Named turns come first, each shown by rows before and after it. Which turns, in which order, take the first row of each pair that follows to the second? Write the first one first, as in the answered first pair.
K_614:
.11,.19,.16,-.04,.17,-.05,.13,.00,.07,-.20,.02,.32,.22,-.32,.19,.43,.30,.04,.14,-.18,.06,.26,.06,.20,-.20,.12 => .10,-.05,-.08,.04,.40,-.21,.10,-.02,.04,-.14,.00,.16,.18,-.02,.00,.16,.19,-.02,.48,-.09,.05,.32,-.25,.02,-.28,-.26
-.07,.26,.13,.06,-.19,.03,.17,.07,-.04,-.12,.05,.15,.30,-.11,.02,.09,.21,.23,-.16,.10,.02,-.13,.07,-.08,-.01,.14 => -.05,-.08,-.17,.10,.08,-.11,.12,.06,-.08,-.04,.02,-.08,.16,.22,-.18,-.21,.03,.13,.23,.15,.02,-.05,-.25,-.23,-.07,-.26
.22,.21,-.02,.23,.13,-.21,-.29,-.06,.27,.06,.02,.32,.43,-.13,.19,.34,.03,-.17,.23,.20,.26,.12,.13,-.19,-.17,-.21 => .26,-.10,-.20,.02,.25,-.21,-.42,-.13,.23,.16,.04,.08,.09,.00,.14,.18,-.27,-.36,.42,.05,.22,.17,.03,-.21,-.08,-.32
K_325:
.08,.16,.28,.19,.04,.04,.32,.00,-.39,-.08,-.09,-.15,.30,.26,.06,.04,.15,.41,.14,.26,-.29,-.27,-.03,.60,-.26,.03 => .12,.22,.11,.30,.13,.10,.26,-.14,-.31,-.17,-.02,.03,.43,.35,-.07,.02,.15,.45,.34,.20,-.19,-.28,-.08,.34,-.22,-.26
.09,-.04,.07,-.11,.13,.01,.11,-.03,-.40,.20,.07,-.18,-.40,-.02,-.16,-.14,.00,.07,.01,.24,-.42,.23,.00,.42,.20,-.08 => .10,.01,-.13,.05,.25,.05,.05,-.16,-.32,.13,.13,-.01,-.26,.10,-.31,-.20,.00,.13,.24,.21,-.35,.24,-.10,.15,.20,-.43
.08,-.01,-.03,-.19,-.14,.07,.45,-.02,.08,-.13,.13,-.01,.14,-.10,.12,.10,-.07,.07,-.23,.05,.17,-.02,-.15,.21,.05,.15 => .07,-.10,-.07,-.14,-.03,-.04,.50,.04,.05,-.09,.09,-.10,.16,.01,.06,-.01,-.05,.05,-.15,.18,.14,.02,-.29,.23,.00,.04
K_410:
.02,-.17,-.19,-.09,.07,-.34,.24,-.19,-.02,.15,.15,-.21,-.04,.48,.14,-.28,.33,-.10,-.19,.08,-.36,.34,.00,.23,.25,-.13 => .02,.06,-.06,.10,-.01,-.25,.11,-.32,.17,.08,.13,.11,.28,.32,.23,-.03,.47,-.16,-.27,.06,-.21,.49,.17,.23,.17,-.10
-.08,-.02,-.34,.13,-.04,-.27,-.10,.02,.14,-.05,.09,.02,.12,.01,-.34,-.26,.40,-.06,.37,.26,.00,-.02,-.30,-.27,-.25,-.43 => -.08,.03,-.30,.19,-.05,-.26,-.11,-.01,.16,-.05,.09,.07,.18,-.01,-.33,-.22,.44,-.08,.36,.28,.00,.02,-.26,-.23,-.26,-.43
.02,.09,.21,.00,-.15,.10,-.12,.03,.04,.09,-.03,.13,.09,-.27,.10,.27,.09,-.11,-.03,.03,.09,.07,.09,.02,.20,.12 => .03,-.04,.05,-.16,-.23,.13,-.10,.07,.02,.10,-.02,-.01,-.05,-.20,.10,.18,-.04,-.02,.00,-.05,.14,-.18,.01,-.19,.26,.15
Pairs:
Each pair is two turns apart.
.02,.20,-.01,-.04,-.15,.24,-.05,-.19,.16,-.22,.12,.33,.18,-.11,.13,.32,-.03,.26,-.08,-.23,.19,.01,.14,-.27,.04,-.05 => -.12,-.21,.22,-.05,.03,-.23,.22,.24,-.09,.07,-.11,-.30,-.03,.06,.18,.03,.04,.14,-.17,.26,-.08,.16,-.23,.27,-.27,.13 : K_325 K_325
.21,-.29,-.06,.11,.08,-.31,.25,-.13,-.30,.52,-.01,-.20,-.23,-.14,-.03,-.32,-.18,-.36,-.10,.19,.24,.18,.22,.05,.01,-.16 => .26,-.06,-.05,.00,-.10,-.03,.12,-.32,-.19,.40,.10,.07,-.24,-.37,.05,-.10,-.23,-.34,-.23,-.09,.31,.11,.54,-.03,.21,-.03 : K_325 K_614
-.27,.31,-.74,-.23,.05,.18,.04,-.26,-.05,.11,.04,.23,-.07,-.04,-.16,-.05,-.47,-.25,.05,-.24,.22,.31,-.04,.14,.27,-.59 => -.27,.30,-.55,-.49,-.14,.25,.06,-.18,-.15,.16,.02,.10,-.29,-.20,.02,.03,-.51,-.28,-.22,-.32,.14,.21,.15,.36,.35,-.19 : K_325 K_410
.02,.23,-.10,-.14,.02,.04,.46,-.27,.01,-.23,.06,.30,-.18,-.06,-.20,.07,.01,.10,-.09,-.16,.10,.06,.33,-.12,.42,-.17 => -.02,.08,.01,-.30,-.04,-.05,.55,-.09,-.11,-.13,-.01,.02,-.39,-.09,-.09,.01,-.03,.06,-.25,-.10,-.01,.01,.31,.10,.40,.09 : K_410 K_325
.10,-.03,.11,.11,.23,-.03,-.21,-.13,-.03,.02,-.20,.04,.30,-.06,-.02,.01,-.12,-.15,.28,.00,.33,.25,-.14,.06,-.30,-.15 => .14,-.14,.09,-.15,.10,.08,-.32,-.18,-.04,.04,-.18,-.06,.04,-.13,.08,.04,-.32,-.22,.21,-.22,.35,.16,-.03,.04,-.16,.03 : K_614 K_410
.02,.00,-.27,.30,.15,.04,-.34,-.34,.35,-.07,.01,.42,.37,.18,-.20,.11,-.06,-.18,.41,-.03,.34,.29,-.06,-.41,-.14,-.59 => .05,-.24,-.34,-.51,-.33,.29,-.29,-.15,.14,-.01,.04,-.02,-.36,-.02,.06,.10,-.49,-.04,.03,-.48,.25,-.37,.17,-.48,.23,.13 : K_325 K_410
-.16,-.08,-.06,.31,.07,-.25,-.01,.01,.21,.04,-.11,.13,.36,.16,-.10,-.05,.08,.00,.09,.23,.17,.11,-.32,-.12,-.23,-.23 => -.06,-.33,.01,-.01,.12,-.15,-.20,-.15,.11,.16,-.10,-.11,-.16,.07,-.04,-.08,-.28,-.36,.08,.02,.00,.34,-.14,.27,.00,-.11 : K_614 K_410
-.08,-.24,-.18,-.31,.21,-.10,.17,-.02,-.15,.19,-.04,-.14,-.30,.04,-.23,-.19,-.20,-.20,.05,-.04,.02,-.04,.21,-.09,-.11,-.26 => -.05,.01,-.05,-.08,.31,-.03,.11,-.18,-.06,.12,-.02,.18,-.06,-.04,-.28,-.04,-.04,-.28,.08,.00,.02,.23,.37,.03,-.10,-.41 : K_410 K_325
-.12,-.06,.18,-.01,.09,-.01,.30,.25,-.30,-.16,.03,-.13,-.23,.09,-.04,-.09,-.02,.04,.01,.23,-.31,.02,.03,.38,.02,-.05 => -.13,-.02,.21,.02,.08,-.02,.31,.28,-.30,-.17,.04,-.09,-.17,.08,-.05,-.08,.03,.07,-.02,.25,-.29,.01,.03,.38,-.01,-.05 : K_614 K_614
-.03,-.06,.02,.06,.14,-.28,-.02,-.22,-.20,-.09,.07,-.20,-.19,.28,.01,-.44,-.24,-.20,.23,-.10,-.10,-.30,.03,-.06,.03,-.19 => .01,.12,.10,-.08,-.06,-.08,-.10,-.31,-.14,-.17,.11,-.04,-.24,.07,.15,-.24,-.28,-.19,.04,-.31,-.05,-.39,.33,-.05,.18,.05 : K_325 K_325
.07,-.21,-.01,.15,.00,-.06,-.16,.05,.14,.09,.14,.10,.16,.16,.00,-.03,-.10,-.23,-.07,-.01,.04,.23,-.06,.14,.16,.07 => .06,-.15,-.02,.12,-.13,-.01,-.19,.03,.20,.05,.13,.16,.22,.10,.05,.05,-.08,-.16,-.14,-.07,.09,.15,.00,.04,.17,.17 : K_410 K_614
-.12,.23,-.07,.12,-.05,-.19,.08,.12,.03,.06,.07,.00,-.06,.13,.06,-.05,.22,.07,-.15,.12,.02,-.16,.12,-.04,-.20,-.08 => -.08,.14,-.07,.15,.11,-.21,.00,.05,-.01,.12,.05,-.04,-.15,.18,.01,-.11,.16,-.10,-.02,.12,-.06,.06,.10,.11,-.21,-.22 : K_614 K_410
.03,.07,.21,-.30,-.05,.14,-.19,-.16,.16,.12,.10,-.09,-.14,-.50,.37,.22,.03,-.30,-.49,-.23,-.10,.03,.39,.12,.20,.44 => -.11,.37,.21,.30,.13,-.13,.08,.01,.25,.00,.05,.23,.60,-.32,.17,.18,.58,.03,-.37,.24,-.01,.02,.08,-.12,-.18,.05 : K_614 K_325
.07,-.05,-.03,.11,-.08,.06,.06,.01,-.03,-.19,.06,.04,.00,.02,-.13,.07,-.07,.07,.08,-.09,.14,-.03,-.10,-.19,.05,-.15 => .07,-.11,.07,-.06,-.15,.08,.04,.05,-.09,-.13,.04,-.08,-.18,-.07,-.04,.10,-.15,.00,-.05,-.14,.08,-.05,.00,-.03,.09,.07 : K_614 K_325
.07,-.16,-.03,-.13,.03,.21,-.09,-.14,.13,.04,.23,.11,-.19,.20,-.35,-.16,-.01,-.13,.06,.05,-.09,-.25,.18,.11,.27,.37 => .05,-.27,-.06,-.05,.13,.09,-.05,-.10,.11,.10,.19,.00,-.18,.31,-.41,-.26,.02,-.14,.15,.16,-.13,-.21,.02,.12,.19,.25 : K_325 K_325
.07,.10,-.04,.21,-.16,.11,-.29,-.26,.29,-.10,.01,.36,.40,-.06,.21,.30,-.12,-.24,.01,-.20,.36,.34,.11,-.23,-.12,-.04 => .05,-.26,-.16,-.28,-.39,.12,-.17,-.02,.10,.01,-.01,-.17,-.14,-.01,.33,.10,-.40,-.12,-.12,-.37,.28,-.13,.01,-.34,.01,.36 : K_410 K_325
.06,.18,-.09,.06,-.26,.27,.06,-.05,.09,-.10,.00,.34,.20,-.10,.07,.18,-.10,.05,-.05,-.18,-.03,-.29,.13,-.28,.17,-.03 => .09,-.11,-.27,-.05,-.12,.21,-.04,-.10,.04,-.03,.01,.13,-.05,.08,-.03,-.02,-.33,-.09,.18,-.25,-.06,-.24,-.03,-.34,.21,-.20 : K_614 K_614
-.14,.18,.03,.20,.07,.07,.07,-.10,-.09,-.13,-.07,.10,.11,-.02,-.04,.07,.10,.05,.03,.14,.10,-.15,.06,.03,-.08,.06 => -.12,-.03,-.16,.07,.08,.05,.02,-.11,-.09,-.10,-.08,-.05,-.03,.09,-.07,-.04,-.08,.04,.16,.04,.15,-.25,-.07,-.15,-.04,.00 : K_410 K_614
.26,.33,.12,-.11,-.07,-.05,.24,.08,.12,-.01,.20,.20,-.04,-.12,-.20,-.05,-.36,.00,.11,.30,-.24,.16,.12,.14,-.22,-.23 => .27,.26,-.01,-.09,-.10,-.05,.14,.02,.22,-.01,.20,.23,.05,-.04,-.22,-.06,-.43,-.01,.21,.25,-.09,.12,.02,-.12,-.24,-.35 : K_410 K_614
.11,-.14,-.33,-.33,-.11,.15,.02,-.02,-.19,-.08,.13,-.20,-.30,.08,-.07,-.24,-.24,.28,.12,-.27,.02,-.47,-.11,-.43,.21,-.06 => .03,.26,.00,-.20,-.31,.18,.19,.13,-.14,-.17,.09,.05,.05,-.17,.09,.04,.14,.49,-.25,-.14,.03,-.55,.09,-.27,.12,.25 : K_325 K_614
-.12,-.11,-.16,-.21,-.07,.16,-.13,.03,.11,.07,.01,-.10,-.03,.04,.01,.05,-.29,.06,.00,-.21,.05,-.23,.01,-.17,.09,.10 => -.10,-.13,-.19,-.09,.20,.10,-.04,.01,-.01,.07,.05,-.15,-.11,.17,-.17,-.11,-.25,.03,.19,-.10,-.13,-.06,-.09,-.02,.09,-.15 : K_410 K_325
-.02,-.07,-.14,.06,.01,-.37,.13,.28,-.10,.28,-.21,-.08,.37,.28,.07,-.27,.14,.07,.12,-.01,.10,-.07,-.35,-.19,-.46,.10 => -.03,.09,-.04,.17,.02,-.36,.09,.22,-.03,.25,-.20,.10,.54,.19,.09,-.15,.25,.00,.09,.04,.14,.09,-.24,-.09,-.49,.08 : K_410 K_410
-.21,.02,-.18,-.12,-.17,-.08,-.14,.30,.27,.10,-.06,-.08,.26,.08,.14,.00,-.06,-.10,-.25,.10,.29,-.20,-.06,-.07,-.20,.16 => -.21,-.04,-.10,-.10,.08,-.20,.01,.38,.06,.17,-.06,-.26,.09,.15,.01,-.16,.00,-.16,-.17,.27,.01,-.01,-.14,.29,-.21,.06 : K_410 K_410
-.01,-.37,-.15,-.12,.22,-.16,-.04,-.04,-.01,.16,.00,-.24,-.33,.26,-.06,-.28,-.18,-.18,.22,.02,.09,.13,-.26,-.09,.13,-.14 => .04,-.18,-.15,-.04,.32,-.02,-.06,-.21,-.03,.06,.08,-.02,-.31,.20,-.17,-.23,-.15,-.16,.30,-.05,.02,.25,-.11,-.05,.23,-.31 : K_325 K_410
.15,.28,-.14,-.08,-.13,.43,-.13,-.33,.15,-.24,.17,.39,-.05,-.16,-.07,.19,-.06,.14,.07,-.51,.17,-.27,.32,-.33,.38,-.03 => .06,.43,-.02,-.11,-.16,.36,.20,-.06,-.08,-.27,.18,.26,-.10,-.21,-.09,.11,.13,.41,-.12,-.35,-.04,-.52,.29,-.20,.39,.15 : K_410 K_614
